In the rows, zero is written as 128.
A single turn carries every row of the set below to another of its rows. Some are shown first; where does it send the rows asked next?
zipe: [143 113 118 175 128 138 118 106 105 129 151 119 132 143 123 130 118 135
  91 174 131 128 133 152  86 170 109 115 144 197  82 153 156 171 149 115
 116 124 141 145 103 115 106 116 116 147 102 157  91  90 132 143 163]
Baram: [186 103 137 153 157 111 112 148 107 112 106 143  95 121 104 148 154 100
 103 126 127 107 121 119 102 144 143 121 183 157 103 127 160 180 137 136
 121 130 154 112 105 148 118 121 132 134 109 140 102 107 106 160 127]
Liku: [159 119  92 174 112 126 137 116 130 131 107 157 132 148 107 131 154 157
  96 150 100 109 113 116 111 152 132 107 141 186 125 149 157 150 152 115
 124 149 140 159 117 115  88 117 142 138 108 106 114 107 135 150 163]
Nepo: [166 112 116 160 141 128 110 140 134 139 123 120 123 147 112 122 145 154
 102 152  81 109 112 136  98 141 142 106 136 193 102 138 184 157 165 119
 123 148 145 142 125 112  92 141 135 136  82 136 114 123 149 166 159]
zir: [161 121 123 140 122 134 129 133 109 113 102 128 122 146 153 105 139 133
 127 123 120 113 113 134  82 184 144 127 168 156  82 124 185 166 144 101
 140 148 150 111  97 140 122 144 110 120 116 152  96  83 148 146 120]
dep: [189  99 124 152 149 103 122 147  94 109 116 155 101 117  90 143 135 103
 103 117 143 100 103 116  98 145 136 122 179 166  99 126 160 182 137 137
 123 132 141 113  99 138 112 117 125 131 104 145  93 110 119 163 132]
Des: [140 119 127 135 135 123 122 114 129 111 110 128 121 118 101 144 138 104
 105  99 123 137 126 147  90 164 159 112 160 156 104 156 173 153 136 144
 128 131 142 131  51 144 111 119 119 145 120 133 116 115 127 143 122]
Filib: [160 114 135 167 144 141 133 120  95 134 140 136 103 126 109  85 104 151
  94 160 108 131 123 136  93 159 121  99 152 176  90 144 158 164 156 126
 108 123 137 131 120 117 109 119 124 126 109 119  97  96 126 176 178]
fuseb: [132  93  96 155 138 125 121 112  90 111 125 159 120 135 107 125 117 147
  93 151 132 145 118 139  71 140 129 104 145 193 103 154 145 164 165 114
 126 128 126 143 123 119 101 122 117 140 108 129 120  88 124 166 167]
Lesud: [156 137 129 176 112 102 105  97 110 113 127 128 115 114 103 121 162  85
  94 130 106 105 101 139  90 163 148 130 159 163  93 117 151 187 156 144
 140 124 128 111  95 132 114 107 124 132 127 123 120 106 124 134 145]
Gep: [148 128  97 155 131 129 127 133 132 138 116 136 125 156 109 112 131 153
 101 128 113 118 105 110  75 155 130 116 173 198 107 161 182 136 163 130
 120 133 142 148 123 112  89 128 117 116 106 109  99 120 134 177 148]
sibur: [186 115 122 151 160 128  97 150  96 106 116 145 108 118 104 141 141 107
 105 121 134 115 105 118 109 159 134 111 176 162 107 130 167 180 128 136
 116 114 152 107 100 133 115 117 123 135 102 137  89 111 105 160 128]
fimu: [154 115 136 175 132 141 138 115  87 113 145 134 103 124 111  91 114 144
  85 173 106 131 110 148  93 157 116 113 173 168  88 146 150 171 155 131
 118 125 133 132 116 121 111 130 122 142 109 115  99  99 124 172 177]
Kefi: [157 137 131 193 124  93 102 103 105 127 126 105 110 119 114 131 156 100
  98 135 110  97 103 140  90 175 144 125 161 170  98 122 147 181 145 143
 145 123 143 114  97 120 116 104 117 129 123 129 129 102 117 133 143]
Tibat: [127  96 109 157 138 129 126 112  87 100 138 164 127 134 104 127 120 134
  95 159 133 139 123 152  77 129 127 108 159 189  97 154 137 166 157 105
 128 119 138 140 121 121 113 123 128 136 102 141 108  99 120 174 157]
Giru: [142 116 128 171 124 142 133 101 105 121 141 133 130 146 123 126 122 145
  84 167 130 121 137 164  83 166 113 115 150 194  79 156 165 174 145 118
 126 127 140 159  91 118 101 116 118 150  97 145  93  82 118 147 153]
tobov: [145 128 125 142 135 124 127 111 117 102 116 125 134 118  95 129 137 100
 115 103 140 127 125 152  88 163 160 106 156 162 104 146 172 164 139 128
 123 148 136 147  51 133 108 122 127 154 114 130 123 108 126 132 121]
lapu: [144 121 127 148 134 140 126 115 118  99 126 136 124 109 100 136 139  97
  97  96 130 129 130 141  89 172 160 115 167 156 103 149 186 166 141 148
 120 138 137 134  51 129 101 117 136 136 119 129 108 103 125 135 139]
vufe: [164 118 121 140 126 125 129 111 117 111 105 125 127 140 150 107 150 142
 124 126 117 114 120 134  94 191 140 147 171 148  80 120 182 168 139  95
 150 154 150 122 109 131 122 135 123 121 122 149  99  79 131 129 133]
tise: [156 121 112 175 124 131 118 113 106 131 142 123 122 150 117 123 119 149
  90 174 135 121 134 161  90 160 110 111 136 200  90 151 166 169 153 123
 122 125 135 167 103 122 106 118 128 148 102 141 105  92 115 142 160]
kab: [156 121 106 183 105 127 153 117 134 119 119 158 122 133 109 131 160 147
 105 156  92 104 105 117 111 152 145 118 151 180 120 146 160 144 158 124
 136 143 144 160 118 116  89 123 134 133 105 105 119 122 142 147 161]
Gog: [147 118  93 151 140 127 132 119 146 127 118 138 136 146 107 117 148 134
 104 125 111 119 113 104  89 158 121 117 178 198 110 165 183 136 166 119
 123 137 149 151 127 119  87 134 119 129  99 120 106 125 148 168 139]
lusa: [162 151 131 189 121 111 109 106 121 132 132 129  98 113 124 109 153  90
 108 129 112 102 107 131  90 165 145 123 163 167  81 111 143 186 147 148
 143 130 133 114  92 132 111 103 118 134 114 127 120 107 133 138 138]
nisov: [157 103 116 152 102 102 134 121 113 114 119 124 162 125 109 123 129 136
 112 119  99 106 141 133  93 163 147 117 157 170  98 113 150 149 122  96
 150 135 146 128 123 143 113 104 145 121 134 166 120 117 118 136 128]
lemap: [163 115  94 148  95 140 128 128 101 105 141 130  95 126 123 118 139 142
 118 127 122 139 118 132 112 163 143 131 190 132  91 124 155 149 127 136
 158 139 145 114 119 147 102 141 139 123 123 144 111 126 151 138 138]
sibab: [156 115 129 132 129 127 128 119 107 115  89 113 116 147 151 122 144 131
 127 129 113 117 122 143  89 180 130 134 167 158  75 129 179 169 137 102
 158 146 147 118 105 144 123 129 107 126 121 149 100  85 138 136 120]
Sigab: [163 153 129 181 121 110 122 103 112 125 115 126 114 119 120 127 160  94
  98 134 101 101 105 135  90 161 146 131 162 170  86 121 147 173 142 153
 138 128 140 108  95 144 112  96 113 135 128 118 128 110 120 127 138]
zegal: [137 123 121 151 144 129 126 110 120  87 113 132 131 107  92 135 137 103
 102 101 122 129 131 138  83 167 147 101 150 165 116 139 173 157 134 146
 133 134 134 135  56 139  98 122 129 137 129 136 125 101 121 144 138]
Desa: [147  96 120 147 115 114 129 141 110 117 117 132 150 119 117 131 122 129
 117 124  92 124 135 133  94 141 159 133 166 162  85 110 138 154 120  98
 148 131 142 128 112 150 120  95 148 130 141 157 110 114 119 137 132]
Naf: [171 112 123 140 135 131 117 136 113 121 108 115 119 133 159 116 149 150
 124 125 113 114 114 140  94 195 133 130 168 142  85 122 176 162 141  99
 151 143 152 113 114 125 120 132 110 131 114 142 111  79 133 138 124]
diz: [162 105 127 162 135 116 119 145 130 129 136 133 135 148 106 136 157 144
 107 150  79 102 111 128  98 138 145 115 153 195 102 134 180 161 164 110
 128 142 152 145 134 122  97 138 128 136  72 129  98 132 146 162 147]
zemav: [153 110 125 169 145 150 139 113  90 113 139 127 114 123 111  93 105 137
  88 169 119 131 117 132  92 168 106 109 175 178  89 151 158 169 156 123
 109 116 133 130 117 124 107 122 123 138 116 122  96  92 134 167 179]
safev: [128  88 105 167 134 126 126 109  97 103 132 152 123 128 101 118 120 128
  96 163 133 150 120 143  86 147 122 108 151 189 104 157 132 162 161 102
 122 119 140 141 119 123 108 128 129 140 115 146 117  90 129 164 169]
Zovet: [158 122  89 161  98 128 131 125  94 113 132 133 105 137 119 111 140 142
 109 122 125 135 122 123 103 156 134 126 201 141 102 125 143 142 126 138
 157 150 133 114 100 145  95 132 136 142 129 138 117 117 155 131 133]
Dop: [156 124  81 154 108 138 124 146 104 101 130 139 102 120 125 114 128 142
 109 112 115 141 121 129 107 163 129 124 191 149 107 133 161 133 123 143
 161 136 139 118 120 157 109 135 130 129 127 143 115 125 141 136 140]
mede: [158 106 111 158 144 125 124 146 136 136 134 123 133 133 114 133 153 135
 108 151  81 100 105 118 106 151 139 111 150 188 100 136 179 158 168 112
 116 147 149 137 136 120  98 145 124 134  87 123 102 129 158 159 159]
Semu: [162 115 100 179 111 126 148 117 152 133 118 150 134 132 109 133 157 140
 100 155 100 105 107 109 113 169 135 119 142 182 117 152 158 145 157 116
 119 150 148 158 118 112  87 120 131 140 111 121 120 119 140 144 159]
Vuvu: [165 119 103 159 102 142 135 131  94 110 125 128  92 137 123 110 140 137
 116 125 116 144 122 132 108 170 134 134 196 140  93 136 149 139 117 143
 149 137 145 113 112 159 105 121 131 137 127 141 123 121 138 144 132]
guf: [153 126 111 149 139 134 138 120 141 119 118 143 135 148 117 114 146 150
 111 130 108 117 113 108  83 158 130 129 179 191 108 164 191 133 162 126
 128 140 146 155 110 111  90 129 114 129  90 109  95 126 139 171 138]
teka: [154 107 113 143 108 110 137 130 114 111 138 132 161 131 111 128 122 131
 120 109 103 120 129 137  90 153 152 133 167 171  84 110 155 151 129  96
 150 127 145 122 123 150 108 106 159 124 131 161 106 114 128 135 127]
Vuzen: [189 113 129 151 155 117 103 138  99 110 123 149 107 125 100 150 161  96
 108 124 146 102 112 132  95 155 133 128 175 165  95 129 165 181 140 133
 120 124 152 105  97 132 116 117 138 127 103 146  90 112 109 159 130]
pota: [172 103 122 157 105 111 126 133 118 118 118 127 153 121 118 123 116 136
 120 124 104 109 121 138  93 142 155 126 170 174  89 111 143 165 132  91
 151 132 146 123 108 141 118 103 164 136 132 168 109 120 127 131 130]

tise goes to Nepo
Desa goes to Sigab
Where do these go?
diz goes to fimu
Naf goes to sibur
Zovet goes to tobov
mede goes to zemav
vufe goes to Vuzen

A single turn carries every row of the set below to another of its rows. Some are shown first; where does it send the rows asked next?
kosu: [162 101 142 132 128 120 118 106 139 161 116 163  83 108 153 116 150  93
 144 125 122 108 110 145 141 115 119  89 128 107 128 118 122 112 124]
vegiz: [165  95 140 132 131 119 117 103 133 160 115 162  85 105 151 112 155  90
 147 134 119 114 111 142 144 119 124  93 134 107 128 120 119 112 121]
kemod: [126 102 126 131 117 120 110 101 108 111 105 147 125 133 127 134 152 129
 158 126 106 113 142 108 150 141 124 128 129 109 108 145 129 145 157]
zaraz: [135  77 120 140 126 145 115 121 141 133 146 143 103 127 125 123 133 102
 102 118 111 103 109 150 129 134 114 115 120  86 117 148 146 123  98]
Dof: [140 110 119 130 124 121 107 122 115 113 108 142 128 148 127 137 152 116
 156 129 110 112 133 106 151 141 114 126 136 103 100 148 120 149 153]
Lom: [142  65 116 140 132 144 112 115 126 134 145 139 103 118 125 119 141  97
 107 132 105 113 113 142 135 143 123 125 133  89 116 152 141 119  91]
mugel: [107 102 150 135 145 140 105 114 146  99 117 144 115 109 127 117 154 107
 162 114 141  99 143 121 137 104 123 123 169  96 110 135 139 103 124]
pev: [130  82 121 141 132 161 120 121 131 142 157 142  93 120 118 131 133 102
 103 114 120 100 108 151 139 126 104 121 127  90 115 140 134 127  99]
nat: [133  86 128 109 145 127 117 132 131 125 142 100  71 123  97 110 131  89
 110 110 119 107 142 145 136 113 122 122 130 128 138 136 118 102 153]
suked: [117 116 131 130 114 128 115 106 117 113 111 151 121 138 122 143 145 135
 153 111 115 103 139 116 147 130 113 122 121 108 108 140 130 149 164]
tuke: [106 104 152 134 147 143 107 114 144 102 120 144 114 110 125 119 153 108
 161 114 144  96 143 123 138 101 118 123 170  96 109 132 136 105 126]
kos: [125 104 127 133 124 135 111  98  91 119 115 144 119 123 117 140 157 126
 161 129 114 113 144 106 162 135 115 136 139 112 107 138 115 149 156]
nalu: [131 121 122 131 127 138 112 126 107 125 120 142 117 144 119 146 148 118
 156 119 122 104 130 110 159 130  98 128 139 105 101 138 108 154 157]
Peve: [159 105 142 132 131 129 121 105 133 165 122 163  78 104 148 119 151  93
 146 125 127 107 110 145 146 109 113  92 132 108 127 114 115 115 125]
duku: [152  86 137 105 137 122 120  92 137 151 153  99  88 116 122 109 138 107
 128 121 130 114 139 139 131 120 134 125 134 148 150 138 131 105 128]
Tugig: [163  98 141 133 134 126 118 103 127 165 122 160  80  99 148 115 155  90
 148 133 123 112 111 140 150 114 118  97 137 109 127 116 112 113 122]
gugod: [137  80 126 109 147 125 116 128 125 125 142  98  71 119  95 108 136  87
 114 117 116 108 143 142 138 117 126 126 134 129 138 137 115 100 149]
ges: [151  90 137 104 134 119 122  95 145 149 153 100  90 121 124 110 136 111
 125 117 131 110 137 142 127 119 134 119 128 145 149 139 136 105 131]
Faf: [136  83 127 109 143 118 116 132 137 121 138 102  74 127  99 107 129  90
 110 112 115 108 143 145 130 116 127 120 127 127 139 139 124 100 154]
kodo: [138  72 118 142 137 161 115 115 115 142 156 137  95 111 117 126 141  96
 108 128 114 108 112 143 146 133 110 131 139  91 116 143 129 125  92]
luvoz: [132 121 124 132 122 127 111 127 121 117 113 145 123 153 125 144 145 121
 154 118 118 104 130 113 148 132 103 121 129 102 100 145 121 151 158]
kasif: [116 117 131 131 121 141 117 104 100 122 120 148 113 129 114 146 147 131
 157 114 123 102 140 115 160 125 103 130 131 110 107 134 116 152 162]
rap: [139 111 118 131 130 132 108 120 100 121 116 139 121 140 121 142 154 113
 159 132 115 112 135 104 161 138 108 134 146 106 101 143 108 150 151]
Kotod: [140  77 124 109 145 118 113 128 130 120 136  99  75 123 100 104 134  87
 112 118 111 110 143 141 133 121 132 123 132 127 140 141 121  99 150]
Mov: [107 101 151 135 149 144 105 113 139 101 120 143 113 107 124 118 156 105
 163 117 142  99 143 120 141 103 120 127 173  98 109 132 134 105 123]
Pubu: [148  91 137 107 138 128 123  93 135 156 159  99  84 116 119 111 137 108
 126 117 135 110 138 141 134 115 127 124 134 147 149 134 128 108 129]
lop: [147  93 138 105 134 126 124  96 143 153 157 100  84 121 120 112 134 111
 126 111 136 109 136 144 131 114 128 119 128 147 149 135 133 108 132]
lub: [108  99 150 135 148 141 103 113 142 100 118 142 116 107 128 117 155 105
 163 119 139 101 145 120 138 105 123 127 172  97 109 135 137 104 124]

tuke goes to Mov
Dof goes to luvoz
Kotod goes to Faf
Where do these go?
Lom goes to zaraz
ges goes to lop
vegiz goes to kosu
suked goes to kasif

